Each row has a name. Each piece below is followed by the name of the row it came from, unless a question asks for something else. Each question is about the rows just above it. Places in a row count from 1.

(147): [ 3.10  1.81 -4.51 -7.08]
(134): [ 2.17  3.14  3.11 -9.38]
(104): [-3.98 -1.96 -0.22 -0.59]
(40): [-2.87  1.81 -4.51 -7.08]
(193): [ 3.31 -0.32  3.35 -5.21]
(204): [ 3.31 -0.32  3.35 -3.41]
(197): [ 2.17  3.14 -2.55 -9.38]
Where does [ 2.17  3.14 -2.55 -9.39] differ from (197), and what was there?  4, [-9.38]
Changed (197): [ 2.17  3.14 -2.55 -9.37]. Place and old value:  4, [-9.38]

(128): [-2.28  6.90 -5.97  0.61 -6.67  1.33 -6.99  0.83 -3.19  0.80  1.32]
(104): [-0.97 -0.01  3.83 -1.23 -7.66  1.06 -1.82  2.77 -0.18 -3.24 -1.45]
(134): [-1.49 -1.60  1.24 -2.51  2.23  0.66  3.86  0.18 -0.21 -2.67  2.59]
(24): [-2.28  0.82  1.32  1.33  6.90 -6.67 -5.97  0.80  0.61 -6.99 -3.19]
(35): [ 0.18 -1.49  2.58 -2.51  0.66  2.22  1.24 -0.21 -2.67  3.86 -1.60]
Where does [ 0.18 -1.49  2.57 -2.51  0.66  2.22  1.24 -0.21 -2.67  3.86 -1.60] differ from (35), and what was there?  3, [2.58]
Put [-2.67 -2.51 -1.60 -1.49 -0.21  0.18  0.66  1.24  2.23  2.59  3.86] back in order: which row is it?  (134)
Which row holds these entries in another order? [-3.19 -6.99  0.61  0.80 -5.97 -6.67  6.90  1.33  1.32  0.82 -2.28]  (24)
[-5.97  0.80  0.61 -6.99 -3.19 -2.28  0.82  1.32  1.33  6.90 -6.67] is which row reordered?  (24)
Where does [-2.28  6.90 -5.97  0.61 -6.67  1.33 -7.00  0.83 -3.19  0.80  1.32] differ from (128), and what was there?  7, [-6.99]
[-6.99 -6.67 -5.97 -3.19 -2.28  0.61  0.80  0.83  1.32  1.33  6.90] is which row reordered?  (128)

(204): [-0.11  0.47 -0.49  1.29  9.45 -6.97]
(2): [-9.45 -1.90 -4.67  6.22 -4.06  2.56]
(128): [ 1.30 -0.11  0.47 -0.49  1.92 -3.03]
(50): [ 1.30 -0.11  0.47 -0.49  9.45 -6.97]
[-0.49  1.30 -6.97  0.47 -0.11  9.45] is which row reordered?  (50)
Changed (128): [ 1.30 -0.10  0.47 -0.49  1.92 -3.03]. Place and old value:  2, [-0.11]
Where does [-0.11  0.47 -0.49  1.29  9.45 -6.96] differ from (204), and what was there?  6, [-6.97]
Where does [ 1.31 -0.11  0.47 -0.49  1.92 -3.03] differ from (128), and what was there?  1, [1.30]

(197): [ 2.81  1.20 -0.51  1.44 -2.03  2.09  2.43  1.59 -3.65 -2.95  0.40 -3.06
 -2.59 -1.25  1.89 -2.65  5.11 -0.48  0.79 -1.38  5.28 -0.22 -4.40 -3.20
 -0.55 -5.93 -2.55  2.36 -0.31 -1.40]
(128): [-5.93 -0.55  1.20  1.89  5.11  2.09 -4.40  2.36 -1.40  5.28 -2.95 -3.20
 -0.22 -2.55 -2.65 -2.03  0.79 -1.25 -0.51 -0.31  2.81  2.43  1.59 -0.48
 -2.59 -3.06  1.43 -1.38 -3.65  0.40]
(134): [-2.34 -0.34  1.06  2.23  6.68  2.88 -0.26 -0.81 -1.50  3.47 -4.17  0.81
  1.14  0.99 -2.40 -3.02 -0.04 -1.72 -2.64 -1.98  0.88  2.37  2.37 -3.50
 -2.92 -0.22 -3.68 -0.49 -1.52 -0.80]
(2): [ 0.43  1.33 -2.39 -3.55 -0.39  2.69 -0.19 -2.05  0.79  2.46  0.56 -2.48
 -0.86 -1.72  1.43  3.39 -1.77  0.38 -1.32  2.43  0.36 -0.67 -0.94 -0.98
  2.94  0.72  5.78 -1.95 -3.69  1.21]
(204): [-2.77  0.74 -0.47  1.41  7.89  5.71 -0.51 -4.30 -0.11  4.86 -0.79 -0.02
  0.19  0.31 -1.27 -0.25 -0.36 -1.97 -4.80 -2.42  0.27  2.07  3.25 -4.22
 -2.28  2.59 -1.27 -2.71 -2.66 -0.60]
(40): [-1.20 -1.05 -1.45  2.37  3.55  4.45 -0.53 -3.30 -0.65  3.01 -1.10 -1.10
  0.49  2.69 -1.73 -0.09 -0.96  0.35 -2.21 -3.09  1.58  2.27  2.71 -1.05
 -0.84  3.20  1.77 -2.19 -2.64  1.23]
(35): [ 1.97 -0.05 -3.13  0.12 -1.74  3.85  1.29 -4.69  0.79  0.50  0.14 -1.38
 -0.38  1.98  0.29  3.40 -1.22  3.17 -1.88 -0.16  0.23 -0.65  0.54 -0.49
  2.64  2.46  4.58 -3.30 -3.03  1.83]
Changed (197): [ 2.81  1.20 -0.51  1.44 -2.03  2.09  2.43  1.59 -3.65 -2.95  0.40 -3.05
 -2.59 -1.25  1.89 -2.65  5.11 -0.48  0.79 -1.38  5.28 -0.22 -4.40 -3.20
 -0.55 -5.93 -2.55  2.36 -0.31 -1.40]. Place and old value:  12, [-3.06]
Put [ 0.40 -3.65 -1.38  1.43 -3.06 -2.59 -0.48  1.59  2.43  2.81 -0.31 -0.51
 -1.25  0.79 -2.03 -2.65 -2.55 -0.22 -3.20 -2.95  5.28 -1.40  2.36 -4.40
  2.09  5.11  1.89  1.20 -0.55 -5.93] back in order: which row is it?  (128)
Changed (128): [-5.93 -0.55  1.20  1.89  5.11  2.09 -4.40  2.36 -1.40  5.28 -2.95 -3.20
 -0.22 -2.55 -2.65 -2.04  0.79 -1.25 -0.51 -0.31  2.81  2.43  1.59 -0.48
 -2.59 -3.06  1.43 -1.38 -3.65  0.40]. Place and old value:  16, [-2.03]

(24): [-0.48 -0.25 -1.98 -0.59 -3.03]
(147): [ 1.66 -7.67  0.46 -0.85 -1.56]
(50): [ 1.09  1.35  0.80 -3.36  1.43]
(104): [-2.36  2.46 -1.49  2.78  1.03]
(40): [ 1.60  1.23 -0.43  0.13 -4.79]
(193): [ 1.22 -4.79 -0.43  0.13  1.60]
(2): [ 1.48 -8.02 -0.53 -3.11 -1.49]
(35): [ 1.22  3.11  0.37 -0.39  1.05]
Changed (147): [ 1.66 -7.67  0.46 -0.86 -1.56]. Place and old value:  4, [-0.85]
One entry of (104) was changed: [-2.37  2.46 -1.49  2.78  1.03]. Where, and from what?  1, [-2.36]
Put [-3.36  0.80  1.09  1.35  1.43] back in order: which row is it?  (50)
[ 1.60  1.22 -4.79 -0.43  0.13] is which row reordered?  (193)
Changed (104): [-2.36  2.46 -1.49  2.78  1.04]. Place and old value:  5, [1.03]
Put [-2.36 -1.49  1.03  2.46  2.78] back in order: which row is it?  (104)

(204): [ 3.88 -1.18  3.32 -1.17  1.27 -4.70 -0.99  1.15  0.83 -2.75 -2.86 -2.47
 -3.12  0.16  2.95 -0.26 -0.35 -2.88 -2.86  4.85  3.13  1.77 -1.07 -0.57
  0.63  7.07  5.14 -5.01  0.90  6.57 -3.88  1.25 -1.81 -0.17 -2.76 -3.69
 -1.97 -4.17 -2.91 -1.24  4.00 -3.21 -6.34 -0.99  0.41]
(128): [ 2.88 -1.50  7.18 -1.42 -0.43  0.66  1.05 -3.08 -0.78  0.02 -0.47 -0.61
 -3.12 -3.81  4.84  0.63  4.59 -2.34  1.23 -1.09  3.52 -0.66  1.65  3.19
  7.03  1.13 -1.35 -2.11 -3.84  0.35 -4.41 -1.35 -2.58 -1.17 -2.19 -3.35
 -3.82 -7.12  0.30 -3.09  3.21 -3.45 -6.81 -1.74  0.50]
(147): [-0.47 -0.93 -1.52 -0.68  1.54 -2.82 -1.86  2.81 -0.02 -2.09 -2.79 -0.18
  6.32  0.57 -0.44 -1.04 -2.88 -2.13 -6.92  2.39 -3.38  1.10 -0.20 -1.25
 -2.40 -0.49  2.13  5.19  3.74  2.78  4.49  2.53 -1.62 -0.01  2.55  3.96
  4.03  4.77  0.69  2.45 -0.91  0.13  6.02 -3.37  1.13]
(2): [-3.91 -0.17 -2.02 -1.07  0.21  3.23 -1.46  1.06 -1.69  1.72  1.74  5.69
  5.62 -2.88  0.44  1.20  0.83 -0.94 -1.83 -3.72 -3.93 -0.73  2.10  3.93
 -1.32 -2.72 -4.94  7.34  0.86 -0.13  3.87  1.48 -2.68 -0.88  3.55  4.55
 -1.31  2.67  4.15  0.99 -1.39  1.97  6.38 -3.56  0.44]
(197): [ 4.39 -2.39  4.84  1.31 -0.49 -3.69  1.15 -4.78  0.71 -3.73 -8.03 -3.63
  1.03  4.08 -2.22 -5.83 -2.96 -0.16 -2.26  3.02  0.92  0.95 -0.89 -4.61
 -1.58  4.77  3.81  1.92 -0.74  0.58  2.33 -3.67  8.33  0.17 -0.32  0.99
  3.92  2.63 -1.21  1.73 -2.13 -3.07  1.58  0.70  2.39]
(193): [-1.07 -0.93  1.06  0.99  7.34  0.21 -1.46  2.10  0.83 -3.56  1.74 -3.91
 -1.32 -2.02  0.86  1.48  3.55  3.87  4.15 -3.93 -2.68  4.55 -1.83  1.97
 -2.88 -3.72  1.20  6.38  5.62 -0.73 -0.13 -4.94 -0.17 -1.31  2.67 -2.72
  3.23 -1.69  0.44 -0.88  1.72  0.44 -1.39  3.93  5.69]
(40): [-0.70  0.13 -1.15 -2.31  2.50 -3.09 -2.05  5.40  0.47 -1.40  1.90 -0.40
 -0.19 -3.39 -0.58 -0.85 -4.43 -3.00 -7.34  3.97 -2.42 -0.87 -0.87  1.73
 -2.65 -0.05  4.65  1.15 -1.54  0.88  2.30 -0.35 -0.55 -1.85  0.09  1.95
  3.34  6.70  0.89 -0.16 -1.54 -2.24  2.43 -0.60 -5.73]
(50): [-1.59  1.36 -3.06  3.62 -0.40 -1.05 -0.84  1.77  0.77  0.01 -0.89 -1.79
 -0.24  5.97 -1.73  0.59 -1.19  3.09  2.25  0.83 -0.57  3.68 -1.53 -3.22
 -1.97 -1.28  0.74 -1.41  6.69  0.92  0.47  3.71  0.41  5.00  0.74  0.07
  3.27  0.24 -2.52  2.40  0.20  6.46  1.94  1.64  2.70]
(35): [ 3.98 -0.38  2.16 -0.72  0.28 -4.87  0.17 -0.32  1.76 -2.43 -2.25 -3.54
 -3.78  2.62 -1.47 -1.98 -2.25 -1.80 -0.16  5.29  3.69  0.60 -2.47 -3.40
 -0.93  7.58  6.56 -6.82 -1.36  1.36 -3.49 -1.97  4.79 -0.50 -3.88 -4.19
  0.57 -1.66 -3.81 -1.01  1.15 -3.34 -5.78  3.36 -1.20]
(104): [ 1.36 -0.39  0.41  0.83  0.24  6.69 -0.89 -3.06  2.70  0.77 -1.19 -1.05
  0.59  0.47  3.27  1.77 -0.24 -1.41 -1.97 -1.59  0.07  5.00 -1.28  2.40
  6.46  3.68  0.20  0.01 -2.52  0.92 -1.73 -1.79 -0.84  2.25 -1.53  3.71
  3.09  5.97 -3.22  0.74  1.94  1.64  3.62  0.74 -0.57]
Which row holds these entries in another order? [ 2.70  1.64  1.94  6.46  0.20  2.40 -2.52  0.24  3.27  0.07  0.74  5.00
  0.41  3.71  0.47  0.92  6.69 -1.41  0.74 -1.28 -1.97 -3.22 -1.53  3.68
 -0.57  0.83  2.25  3.09 -1.19  0.59 -1.73  5.97 -0.24 -1.79 -0.89  0.01
  0.77  1.77 -0.84 -1.05 -0.40  3.62 -3.06  1.36 -1.59]  (50)
Where does [-1.07 -0.93  1.06  0.99  7.34  0.21 -1.46  2.10  0.83 -3.56  1.74 -3.91
 -1.32 -2.02  0.86  1.48  3.55  3.87  4.15 -3.93 -2.68  4.55 -1.83  1.97
 -2.88 -3.72  1.20  6.38  5.62 -0.73 -0.13 -4.94 -0.17 -1.31  2.67 -2.72
  3.23 -1.69  0.44 -0.88  1.72  0.44 -1.39  3.93  5.68] differ from (193), and what was there?  45, [5.69]
Put [-4.94 -3.93 -3.91 -3.72 -3.56 -2.88 -2.72 -2.68 -2.02 -1.83 -1.69 -1.46
 -1.39 -1.32 -1.31 -1.07 -0.94 -0.88 -0.73 -0.17 -0.13  0.21  0.44  0.44
  0.83  0.86  0.99  1.06  1.20  1.48  1.72  1.74  1.97  2.10  2.67  3.23
  3.55  3.87  3.93  4.15  4.55  5.62  5.69  6.38  7.34] back in order: which row is it?  (2)
Which row holds these entries in another order? [-3.22 -3.06 -2.52 -1.97 -1.79 -1.73 -1.59 -1.53 -1.41 -1.28 -1.19 -1.05
 -0.89 -0.84 -0.57 -0.40 -0.24  0.01  0.07  0.20  0.24  0.41  0.47  0.59
  0.74  0.74  0.77  0.83  0.92  1.36  1.64  1.77  1.94  2.25  2.40  2.70
  3.09  3.27  3.62  3.68  3.71  5.00  5.97  6.46  6.69]  (50)
Put [ 0.41 -0.99 -6.34 -3.21  4.00 -1.24 -2.91 -4.17 -1.97 -3.69 -2.76 -0.17
 -1.81  1.25 -3.88  6.57  0.90 -5.01  5.14  7.07  0.63 -0.57 -1.07  1.77
  3.13  4.85 -2.86 -2.88 -0.35 -0.26  2.95  0.16 -3.12 -2.47 -2.86 -2.75
  0.83  1.15 -0.99 -4.70  1.27 -1.17  3.32 -1.18  3.88] back in order: which row is it?  (204)

(147): [-7.37 -6.53 -1.38 -5.49 -6.62 -4.04 -5.19 -7.73 -4.58 -5.55 -3.04 -2.34
  0.10  1.38 -6.37 -5.10 -7.28 -8.19 -5.81 -7.76 -7.50 -6.90 -2.79]
(104): [3.06 3.40 3.30 2.92 3.41 2.68 3.48 4.42 4.61 2.60 3.06 2.40 2.91 2.75
 2.78 3.26 2.79 3.46 3.42 3.05 4.11 4.69 3.61]
(2): [2.60 3.06 3.41 3.42 3.06 3.46 3.48 2.40 4.69 2.75 2.79 3.61 3.30 2.92
 4.42 2.78 2.92 3.40 2.68 3.26 3.05 4.11 4.61]
Where does [2.60 3.06 3.41 3.42 3.06 3.46 3.48 2.40 4.69 2.75 2.79 3.61 3.30 2.92
 4.42 2.78 2.92 3.40 2.67 3.26 3.05 4.11 4.61] differ from (2), and what was there?  19, [2.68]
Which row holds these entries in another order? [ 0.10 -7.76 -2.79 -4.04 -7.50 -6.53 -7.28 -5.49 -2.34 -5.55 -4.58 -1.38
  1.38 -7.73 -3.04 -5.19 -6.90 -6.37 -8.19 -5.81 -5.10 -6.62 -7.37]  (147)
[2.40 2.60 2.68 2.75 2.78 2.79 2.91 2.92 3.05 3.06 3.06 3.26 3.30 3.40
 3.41 3.42 3.46 3.48 3.61 4.11 4.42 4.61 4.69] is which row reordered?  (104)
Where does [-7.36 -6.53 -1.38 -5.49 -6.62 -4.04 -5.19 -7.73 -4.58 -5.55 -3.04 -2.34
  0.10  1.38 -6.37 -5.10 -7.28 -8.19 -5.81 -7.76 -7.50 -6.90 -2.79] differ from (147), and what was there?  1, [-7.37]
[4.61 4.11 3.05 3.26 2.68 3.40 2.92 2.78 4.42 2.92 3.30 3.61 2.79 2.75
 4.69 2.40 3.48 3.46 3.06 3.42 3.41 3.06 2.60] is which row reordered?  (2)
One entry of (104) was changed: [3.06 3.40 3.30 2.92 3.41 2.68 3.48 4.42 4.61 2.60 3.05 2.40 2.91 2.75
 2.78 3.26 2.79 3.46 3.42 3.05 4.11 4.69 3.61]. Where, and from what?  11, [3.06]
Changed (104): [3.06 3.40 3.30 2.92 3.41 2.69 3.48 4.42 4.61 2.60 3.06 2.40 2.91 2.75
 2.78 3.26 2.79 3.46 3.42 3.05 4.11 4.69 3.61]. Place and old value:  6, [2.68]

